Rows are one point carried round by a steady rotation, each followed by how many ticks it has turned.
The counts run from 0 to 720.
[-27  13   3  -1   0   2 -15 -31   9  12 -24  -2  -1 -26 -14   3  -4  11
  22   3  -3 -23  -1  12  21 -19  23  10 -16 -28  -2  23   7   6   3  16
 -16   6  15  -8 -29  -4   4  -7  25 -12]  118
[-21 -22   3  15  14  -5   2 -21   4  -1 -13  16  -3 -14  -1   2  27 -11
 -11 -14  13   6  -3  18   3  18  19  24 -13 -24  -3  16  19   9  -9  15
 -18   2  10 -20  23   9  11  17 -23  23]  197
[ -8  18   8 -13   3   6  10  -8 -17  -3 -14  26 -13  -2  -9  -2  19  -2
 -16  -1 -17 -15 -25  29  18  -3  27 -12   0  10   5  27  15  22  -9  34
  -2  18  17 -38   7   9  -5  -2 -11  14]  614
[ 10 -12  -8  -6  27   0  -9  -2 -32  -8   0   1   6   5   1 -17  14 -12
  -2   6  -3  13 -11   1  -9  22 -12 -33  -7  42  11  15  12   5  -7 -20
   6 -16  20  -7  30 -11  -6  -3 -26   6]  665
[-17 -21  28  -3   2   0 -31 -24  14   0   9  19   7 -17 -13  -8 -29  13
   2  19  -3  -2   9  14  -2  15   2  14  -5 -23 -23  18  -5  15  -2  28
 -33   7   5 -14 -11  -8 -19  -7   6   2]  617
[ -9 -23 -19   9 -16 -11 -19 -11  18 -10   1 -11   9   9  -6  18 -28   9
  -5   3  46  12  -4  -5 -21  18   1   7  -1 -13   3  -3 -12  13   6 -31
 -32  -1  -3  11 -21  -1  15  15  25  -1]  698
[ -3  -5 -30 -14  17  11  14 -22  13  -2  -6 -20 -15  -1   8  13  25 -20
 -18  -9  40  15  16  -4  -4  17  -1  10 -21 -24  21  16   4  -3 -10 -11
  -8 -16  21   1  -1   7  34   4   0   3]  525
[ 11   2  -1 -15 -29  -2   4  -3   6  -7 -21  11  12  -3   5   5  -6  -3
  14   5   2 -19  -3   3   9  -5  12 -20  -3  46  18  13  -8  13  10 -10
 -24   8  -3 -15 -33  26  20  14  26  -6]  497
[ -4 -15 -22   6   9  -4   7  -7   5  -1  -6 -17  -3  12  -5  13 -19   1
 -18  15  27  22 -17 -34 -14  26  -4   5   4 -32  13 -12  -7  12  14 -13
  14  -8  15   8  14 -16  -4 -27 -21   5]  85
[ -3  -2  10 -13  -5   0 -17   3  -6   6   9   0   6   5  12   7 -11 -10
  12  15  -3  -4 -16   7  18 -42 -18 -30   4  31 -13  14   4  17   3  18
 -10 -10  16 -31 -12 -15 -11 -14  26   3]  461
[-11 -17  -7 -21  23  -1   0 -13  12   0  29   5 -14  -2  -8   6  -2  10
 -20  -2  29  30   2   8   8  20  16  11  -2 -49 -17  11 -10   3 -17   1
 -20  -1   3 -14  -3  25  -4  -8  18  -3]  600
[ -5   0  -3 -14  -1  -8 -19  -7  -7  -3  -1  27   9   7 -14 -14 -10  20
   8   9  -6 -15  13 -12 -31  12   6 -13  -6  17   1  11 -25  -4 -10 -29
 -10  19 -29  14 -18  17  -8  11  25 -17]  148
[  0  16   0 -22   3 -13   9  -3  -8 -14 -12  -7  18  -7   6 -18 -28  13
  12  21   0  -7 -11  -3  22   7  26 -24  -5  24  15  19  -9  19   2  -5
 -17   8   2 -14 -37   8  -2  -5  16 -19]  95
[ 21 -22 -12 -10   5   5   4  22 -23   4   3  -9  -2  16  -7   1   8 -19
  -9  10   6  17 -12 -18 -30   6 -25 -26  -6  21   6   1   2   3  -3  -5
  23 -13   6  -5  35 -10 -19  -9 -41   9]  434
[  4 -23  -7   1  10   9 -38  11 -18   5  14 -10  -1  12  -7   5 -39  -1
   5   8  31  14   2 -16 -23 -11 -28 -31 -14   4 -12  16  11   8  -7   7
 -11 -19   5  -1   5 -34  -8  -8  -6  -4]  238
[  7  -8 -25  13   6   9  -5  -6   5  -4 -14  18  -5  12  -6  -4  38 -18
 -12 -15   8   5   7 -14 -27   8  18   8  -9 -31  13   8   2  -8  -8 -18
  13  -6  -2  16  18  31 -11  21 -25  -5]  375
[-33  -6   4   9   7   7 -23 -31  14  14 -14 -10  21 -21 -17  -9 -14  16
  27   8  -4  -8   9  -1   9  -4   4  11 -15 -29  -9   5   2  10  12  20
 -17  -3  11   7 -33 -16   5  -4  11 -11]  119
[  5  24   6 -18 -23   5 -16 -30  11 -24 -13  11   8  -2   7 -10   7 -11
  -8  15 -12 -21  -2  23  -2  18   9  -9  10  37  22  30 -18   3  17  -6
 -12  -3  15  14 -12   9  -3  15  22  -5]  73
[  1  -3   4 -16  -3  -2 -22  10 -17  17   6  36   0   9 -16   0  -5  26
  16  16 -23 -15 -25  -3 -14 -20 -10 -20  -2  22 -23   6 -12   1  -4  -6
   9  12 -13  -3  -4   5 -39 -15  18  -5]  610
[-10  -5  -7  20  21  -3 -39 -31   9 -25  -3  -5   7   3  12 -17  21 -23
  -4  -7   7   7   5  -9  -3  14   8 -15  15 -17  11  23  16   7   7  -6
  -8 -12  18   2  28 -15  -8  13 -19   3]  47
[  1 -11 -18  -9  -8   0 -10   9  14  10  -4 -20  -4  14   9  27 -34  -8
  -6  -8  48   1   6 -25  -4 -31 -12 -21  -5  -8   0   8   2  15  -3  -6
 -11  -9   7 -14 -18 -13  18  -3  26  -5]  505
[ -6   2  -6  25 -13  -8 -39 -20   7 -18 -14   5  21   1   3 -24  -5  -9
   5   3 -10 -22  -5 -21 -29   8   1 -20  21   8  11  12 -12   2  20 -14
   7  -4   1  23   2 -19 -16  12 -12 -14]  492
[ -5 -21   4 -11   9 -10  17  -9  10  -8  20 -12   2  -4  15  11   2 -13
 -23   6  28  29  -6  12  22   7  -1  -8   2   9  -3   9   4  11  -7   2
 -30  -3  19 -44   1  16  20  -2  16  19]  674
[ -9 -19  -6   3  13   9  -5 -24   5   2   2  15 -13 -11 -19  -1  16 -10
 -20  -3  24  15   1  36  -7  31  15  29 -15 -33  -5  12  14  12  -7   5
 -29  -3  12   3   8   6   0  10 -14  14]  198
[ -5   9 -11 -17   1  12  12  -4  -3  21 -24 -25  -3  -4  -6  20 -17  -9
  10   4  25  -3   2   3  15 -27 -14  -3 -29  -4   8  14  10  10  -7  16
 -14 -24  16  -8 -31 -18  28 -10  22  -2]  311
[  7 -10  14 -10  -3   5 -26  -3 -13   5  -3  33  -4   5  -1 -18  -7  -4
  -1  10 -20 -18  11   7 -27  -1 -24 -34 -10  46  -3  25   0   1  -7   6
  -4  -2  -7 -11  13 -10 -14  15 -10  -2]  417
[-23 -22   2  -1  16 -15  34  -9  -5  17 -33  23   6 -14   0   0  21  18
  10  13 -23 -13   0 -11   6  12   5  -7  -9  25   4  -1  -4   8   8  -8
   2  15  -8 -35 -11  26   6   3 -19  11]  345
[  8   5 -24  -5   5  12   8  -2   0 -11  -8  10 -13  16 -25  -2  27  -6
  -9  -2   4   7   0   4 -24  18  14  22 -20 -18  15   2 -10 -11  -5 -24
   1  -4   1  34   9  32  -8  22 -21  -9]  376
[ -3 -11 -26  -1   9  -1   0  -3   8  13 -13 -15   0  15   4  14  23 -18
   7   0  22   7  22 -34 -23  -7 -23  -8 -11  -1  14  -4  -1 -12   3 -22
  20 -21   2  15   7   6  21   8 -15  -5]  106
[-16   7 -20  -9  18   4   5 -13 -11  24 -29   5  -2   9  -7   9  25   2
   0   0  -7   3   6 -20 -29   6 -26 -15 -24  13   5  -6   8  -7  -2 -12
  29  -8  12   1  18 -28  15  -5 -22   7]  337
[  5 -16  18 -11 -10 -11   5   0  -1 -23  12  20   4  -8 -13  -8 -18   7
 -11  24   3  -1 -19  19  12  17  33   5  12   1  -4  17 -17  16  -8   5
 -38  24  -4 -16 -12  30 -18   1  13  -6]  422
[ -5 -33 -11  11   5  21 -12 -10  26   7   0  12 -13  -1 -12   5  30 -19
  12 -10  18   8  14 -10 -21 -18 -11  27  -9 -45  -4  -3   4 -14  -5  13
   1 -20   7   5   4  12 -14  11 -12   1]  180
[  0   5  -3   9  10  13 -20 -12 -15   2 -18  20   7  -2 -26 -15  21   1
  34   7 -37 -20   1 -11 -18  -8   6  -6  -9  -8  -2  11  -5 -10   9   1
  19 -14   5  23   5   7 -30  11 -18 -11]  589
[ 12   2 -18 -35 -11  23  11   3  -5  13  -5   0 -19  23 -13  22  -1  -4
 -28   1  40   8  14   9 -31  15 -12   3 -26  -3  13  -5   2  -6 -15  -7
  -4  -4  -3  12  -8  -4  14   7   9   0]  355
[-16  -4 -20   9   7   2   9 -19  21 -10 -16 -12  10 -13  -9  10   6  -8
  -1  -5  27   7  -6  -3  10   9  33  24  -9 -42  22   0   3   6   1  -4
 -20  -1  14   0 -13  14  21   4  -6  -3]  101
